The rows below fall into families. The same turns and mirrors carry the whole set onto itself and the rows of a family onto each other. For each named row, which other rows are in its family? Write them in the order they are listed.
These 27 rows form 9 families of 3 rows each.
q_782: [-1.63  1.42  2.00 -1.79 -0.63  2.04 -3.27 -0.47  0.91 -0.53  3.36 -0.14
 -1.49 -0.80 -3.75  4.09 -1.02]
q_912: [-1.05  3.09 -3.41 -0.77 -0.13  0.06 -1.60  1.70  2.93  1.08 -3.44 -0.64
  0.47 -0.52 -2.00  2.36 -0.03]
q_904: [-1.85  1.67  2.02 -1.10 -0.19  2.29 -2.06 -0.13  1.04  0.07  3.74 -0.64
 -1.82 -2.17 -4.78  3.84 -1.16]
q_539: [-2.24 -0.49  0.01 -1.44  1.51  0.71  2.83  1.27 -1.54  1.00  0.65 -1.22
 -1.95  0.75  0.57 -0.19 -1.74]
q_292: [-2.00  0.41  0.24 -2.37  2.83 -0.19  0.76  0.93 -2.02  2.14  0.78 -1.03
 -1.25  0.44  1.22  0.42 -1.94]
q_154: [-0.18  2.36 -3.54 -0.89  0.52  0.43 -1.75  1.73  2.97  0.25 -2.78 -0.26
  1.01  0.01 -2.40  0.77  0.09]
q_4: [-3.16 -0.69  0.97 -1.58  1.09  0.13  1.59  0.44 -2.13  1.40  0.45 -0.67
 -1.09  0.91  1.14  0.21 -2.03]
q_827: [-2.47 -0.25 -0.27 -1.49  3.36 -0.30  1.82  1.92 -2.18  1.66  0.56 -1.97
 -0.98  0.03  0.53 -0.41  0.02]
q_417: [-2.37  1.61  1.81 -2.36 -1.72  2.05 -3.14 -0.74  0.81  0.63  3.11  0.69
 -0.83 -1.48 -3.14  3.32 -1.03]
q_279: [-0.27  1.87 -3.91 -0.17  0.66  1.29 -1.90  1.68  3.08 -0.08 -2.15 -0.33
  0.46 -1.22 -3.49  1.76  0.91]
q_361: [ 0.47  2.65 -3.26 -0.92  0.46  0.77 -1.18  2.28  2.71  0.35 -2.60  0.21
  0.61 -1.02 -3.29  0.33  0.50]
q_997: [-0.52  1.86 -3.96  0.33  0.09  1.35 -0.98  1.24  2.59  0.18 -3.20 -0.48
  0.96 -1.01 -2.10  1.84  0.71]
q_790: [-1.22  0.28  1.49 -1.76 -1.08  2.82 -1.43 -0.66  1.55  0.21  3.48  0.14
 -1.24 -1.36 -4.52  3.39 -2.06]
q_788: [-2.00  0.96  1.78 -1.33 -0.78  1.78 -2.43 -0.92  0.33 -0.58  3.93 -0.27
 -2.01 -0.68 -4.17  2.59 -0.94]
q_540: [-3.19  0.30  0.17 -2.18  2.70  0.63  1.37  0.64 -2.08  1.71  0.85 -1.33
 -0.99  0.41  1.27  0.23 -0.20]
q_183: [ 0.51  3.15 -3.70 -0.52  1.18  1.47 -1.86  2.08  2.49  0.12 -1.86 -0.19
  1.45 -0.39 -2.00  1.30  0.47]
q_998: [-1.56  1.48  2.51 -1.34 -1.69  2.13 -2.69 -0.93  0.46 -0.14  3.14  0.74
 -1.40 -0.89 -4.24  2.48 -0.81]
q_72: [ 0.33  2.63 -2.72 -0.49 -0.27  1.99 -1.75  2.36  3.13  0.51 -3.28 -0.31
  0.61 -0.88 -1.58  0.85  0.55]
q_663: [-1.94  0.69  2.20 -1.50 -0.97  2.69 -2.81 -0.91  1.57  0.35  1.69  0.55
 -0.78 -1.07 -4.33  4.13 -2.07]
q_809: [-2.75  0.71  0.29 -1.26  1.97  1.41  1.55  1.31 -1.65  1.47  0.77 -1.89
 -0.40  0.68  1.73 -0.55 -1.67]
q_554: [-0.34  1.61 -3.04 -0.86 -0.30  0.79 -0.05  2.53  3.12  0.59 -3.13 -0.39
  0.18 -0.43 -3.21  1.45  0.47]
q_271: [-3.26  0.10 -1.16 -1.44  1.84  0.85  2.39  1.01 -1.81  1.20  1.33 -1.11
 -1.73 -0.23  1.14 -0.44 -0.44]
q_949: [-1.90  2.27  2.72 -1.20 -0.45  3.74 -2.88 -0.83  1.20  0.94  3.28 -0.59
 -0.91 -0.91 -3.69  2.81 -1.22]
q_571: [-0.41  1.34 -2.23 -1.22  0.08  0.43 -0.95  2.17  2.54  0.71 -4.30  0.08
  1.04 -0.23 -2.11  0.98  0.09]
q_550: [-2.84  1.46  0.30 -2.10  2.82  0.84  1.38  1.27 -2.51  1.94  1.69 -0.98
 -0.39  0.68  1.28 -0.42  0.04]
q_789: [-2.37  0.09  1.03 -1.62  3.42 -0.27  1.73  1.16 -1.95  1.49  0.79 -1.68
 -0.25 -0.12  0.72  0.21 -0.90]
q_683: [-1.20  3.27  1.92 -1.29 -0.41  2.74 -2.61 -0.48  0.30  0.15  3.52 -0.27
 -1.90 -0.93 -3.60  3.48 -0.56]

Same family as q_904: q_361, q_271
Same family as q_4: q_663, q_571
Same family as q_788: q_827, q_279
Same family as q_949: q_72, q_809
Same family as q_782: q_154, q_540
Same family as q_417: q_912, q_292

